One turning vector, and how many ticks it has turned:
The counts run from 0 to 314.
[124 138 134 151 135 105 141 141 105 132 151 122  96 141 114 103 160  92
 146  79 181 122 119 155 111 192 160 102 163 156 108 113 129 148 141 138
 137 155 159 139 110 162  91 121 105 133 151 169 167] -> 290
[161 153 133  90 154  98  67 143 129 143 172 122  76 108 145  92 145 127
 151 151 190 137 111 137 169 134 135 135 148 110 142 112 151 141  88 113
  80 144 132 139 131  88  91 129 110 152 170 134 100] -> 139
[115 113 111 117 173 134 113  87 124 155 122 108 145 108 143 159 127 102
 151 139  69 138 187 149 150 108 112 162 157 109 147 174 104 104 163 123
 135 123 130  82 162 137 114 125 119 135 103 108  73] -> 171
[123 157 121 140 180 104 129 121 101 109 158 102 140  89 180 151 151 148
 154 140 126 116 167 155 135 114 166 119 152 143 104 172 127 123 147 122
 150 124 126  73 174  96  94 142  96 145 118 126  79] -> 174
[ 97  99 152 108 149  98 130  81 117 132  88 132 119  93 114 131 165 104
  88 141 126 141  77 150 152 110 108 154 160 153 121 132 189 102 134 161
 151 111 110 107 105 181 153  92 108 142 128 128 128] -> 165
[ 96 146 115 142 191 150 111 104 180  72 133 138 117 104  72 125 127  93
  88 112 158  99 127 134 151 132 135 158 120 150 126 133 112 128 136 192
 101 102  86 154 136 136 119 137 103 111 112 119 142] -> 297
[162 160 150 138 171 160 122 105 120 126 123 106 106  93 127 131 141 154
 154 141 151 133 117 141 123 123 143  94 126 110 103 129 143 144 142 105
 165 144 155  81 183 111  91 144 103 171 128 121  67] -> 176
[177 125 127 106 122 160  99 161 164 148 109 157 116  96 102 105 138 116
 163 106 153 148  96 124 208 115 148 171 151 106 137 107 149 139  94 126
  85 124 157 105 109  95 105 144 149 133 138 119 104] -> 142
[104 114 131 170  98 160 199 154 175 140 138 148 139  71 165 170 113  91
 122 135  90 100 147 139 120 121 108  93 122 163 143 140 126 123 135 126
 144 118 139 121 139  96 121 145 171 140 102 111 117] -> 21
[ 84 112 118 132 142  71 170 110 164 123 154 134 119 101 130 157 138 100
 117 179  88 138 151 157 126  97 130 130 134 138 106 185  81 109  83 128
  92 134 130 108 114  88 101 120 116 150 123 122 132] -> 236
[187 159 143 104 130 153 118 142 178 154 129 167 131 110  79  88 116 135
 152 120 152 147 113 119 211 131 117 172 152 107 125 100 135 150 104 112
  89 105 144 106 101  95 111 137 172 122 136 104 106] -> 143
[109 147 109 105 147 146 125 133  93 102 130 152 163 164 165 152 104 150
 112 138 153  86 176 133 126 154 167 151  78 127 112 186 123 111 158 165
 115 140 100 122 150 124 150 126  67 136 139 134 148] -> 261
[107 181 105 106 150 143 128 109 103 106 159 156 157 181 148 145  84 141
 112 143 150  84 173 153 128 158 136 166  91 123 115 175 122 125 157 167
 110 131  89 128 143 135 152 112  94 118 133 121 149] -> 260
[117 190 128 131 129  95  87 157 159  75 156 123  81 142 122  81 114 143
 115 112 152  93 112 113 142 109 114 129 107 133  86 106  99 168 133 169
  97 133 130 138 128  80  99 124 154  76 122 112 131] -> 185
[124 150 112 100 133 123 125 153 118 156 160 111  53 112 154 137 151  89
 166 144 142 119 137 118 167 104 135 124 146 114 148 165 161 149 117 100
  70 134 149 115 134  91 102 131 100 168 134 182  88] -> 137
[144 177 172  96 143 121 158 109  99 123 103 123  62 175  95 129 145 135
 156 115 155 118 111 125 123 162 148 120 136 124  86 149 137 139 141 136
 141 193 173  99 126 156 123 114  95 133 150 159 100] -> 3
[107 137 111 134  92 132 159 138 143 128 148 143 141 137  79 124  97 142
 126 151 158 129 178 135 146 156 108 166 107  71  88 120  76 153 108 164
  84 116 136 108 157  56 144 100 136 138 135  99 141] -> 148
[107 170 120 138 117 101  89 172 151  62 144 130 112 113 117  88 152 130
 124 106 154 111 103 107 147 110 155 136  90 126  76 118 108 159 134 194
  95 133 124 130 134  72 104 124 130  87 128 129 154] -> 186
[109 176 126 133 185 101 142  90 112 128 174 106 131 104 172 154 133 163
 149 160 123 127 177 169 133 109 124 131 160 126 110 169 110 123 146 118
 142 117 100  66 175 108 107 125 112 133 118 104  88] -> 173
[131 115 160 108 128 102 160 137 114 174 166 138 116 112 144 140 139 108
 109 174 192 116 133 145 121 159  97 102 171 158 168 135 171 125  84  85
  93 128 114 153 101 150 141 116  95 179 152 152 139] -> 202
[ 92 124 127 136 162  89 167  84 180 112 129 138 106 106  96 146 127  99
 114 177  85 135 142 138 140  94 105 130 139 132 123 181  67 108  91 146
  96 129 142 129 120  85 125 117 134 132 117 115 108] -> 235
[116 167 107  94 136 160 112  85 128 141 150 149 143 175 123 139  62 127
 126 135 125 106 185 141 135 157 108 185  74 105 124 160 112 124 160 162
 124 108 113 117 141 133 136 118 100 122 135 113 158] -> 259
[114 130 136 160  97 107 180  96 120 161 125 137 132 119 122 137 140 120
 169 129 103 170 129 151 130 142  87 143 164 107  94 118 105 107 154 138
 146 164 178  87 132  94 132 114 182 104 118  85  99] -> 281
[ 52 110 127 137 114 110 122  87 150 117 122 110 123 116 143 135 121  86
 111 148  68 109 143 150 139  89 120 109  59 111 112 146 134  92 138 184
 160 142 135  86 131 145  92 110  89 158 125 133 155] -> 125
[114 135 108 133 196 157  72 114 185  91 124 130 131 123 109 112 108  93
 100 101 144  98 128 141 152 138 141 169 143 161 147 132  97 135 133 178
 101 104  98 164 122 147  99 133 119  94 116 117 164] -> 296
[117 105 163 113 120  68 113  97 138 138 107 114 123  73 109 111 145 150
 105 165 129 155  96 122 155  77  93 135 146 114  77 122 141 137  90 114
 138 118 156  78 119  96 124  81 138 152 131 100 100] -> 276
[151 191 167 142 155 139 158 115 123 123 143  96  84 108 106 136 147 146
 158 145 151 116 116 123 143 133 145  92 142 110  91 129 159 156 133  94
 163 139 149  58 165 120 107 149 115 156 128 137  73] -> 177
[131 102 159 139 119 159 136 150 129 115 110  74 111 130  68 134 116 117
 113 106 161  99 156 138  94 155 137 115 158 141 102 113 108 184 109 123
 161 132 162  99 168 142  92 121  94 176 117 154 139] -> 113
[125 178 132 117 124 131  66 168 174 105 147 111  81 139 123  95  95 120
 143 106 115  86 128 117 152 100 107 143 119 131  95 102  91 186 129 147
 106 145 143 126 146  98  86 134 157  81 124 119 117] -> 184
[124 140 155 145 127 149 106 129 196 135 126 135 171 138  76  94  98 116
 132 132 120  97 171 145 197 133 158 154  93  97 153 119 138 122 111 140
 137 114 118  87  87 169 103 171 128 118 132 114 155] -> 80
[125 129 122 133 144 149 183 136 137 114 131 179 124  98 155 172 119 119
  77 160 166 106 138 115  78 154 115  99 116 175 140 174 117  92 126 140
  96 124 123 187 131 104 151 105  94 156 128 132 134] -> 198
[126 115 148 159 111 137 208 143 153 139 130 129 121  57 146 167 163 118
 136 166 141 147 112 172 131 128 144 107 152 130 125 132 152  88 103 125
 127 172 137 109 144  92 115 154 138 167 131 113  94] -> 240
[165 134 131 122 157 163 156 146 137 140 121 124 155 122 119 157  69 147
 134 114 139 118 177 150 113 164 142 155 187 172  92 145  72 160 144 101
 137  96 158 100 171 101 102 119 141 123 107 121 130] -> 109
[119 178 113 107 149 122 146 127 109 138 160 126  39 116 145 146 156  91
 157 159 153 122 131 115 142 117 122 110 129 119 153 172 141 147 144 113
  75 145 129 143 141  92 125 119 105 171 138 155  70] -> 136
[134 130 143 123 152 167 121 117 152 134 121 119  71 148  81 106 126  72
 149  85 161 116 109 160 124 192 121 154 170 133 136  93 117 127 136 156
 137 169 154 150 113 175 101 138 131 116 150 141 144] -> 292
[150 138 112 127 128 171  83 116 130 146 134 156 111  92 139 104 136  84
 135  87 162 127 104 142 162 156  91 163 135 128 168  74 176 120 184 151
 123 107 115 157 123 143 127 125 152 116 137  95 126] -> 31
[ 86 103 130 161 108  52 140 125 121 143 143 142 160 100 147 113 148 118
 122 119  83 137 139 119 135  99  99 127 146 149 119 152  74 109 157 150
 133 116 166 124  87 106 129  92 169 106  98 113 135] -> 58
[110 122 177 147 115 108 123 186 124 115 131  74 156 140 104 109 152 125
 107  94 166  83 145 153 124 149 155 117 179 154 128  96 135 149 114 136
 151 182 128 108 122 190 118 132 135 108 134 142 155] -> 116
[163 157 161 105 163 143 112 103  89 114  92 126  80 157 111 118 135 145
 146 116 158 126 114 127  99 155 152 101 112 120  85 144 122 149 145 136
 166 179 187 107 140 133 111 113  93 152 150 151  97] -> 2
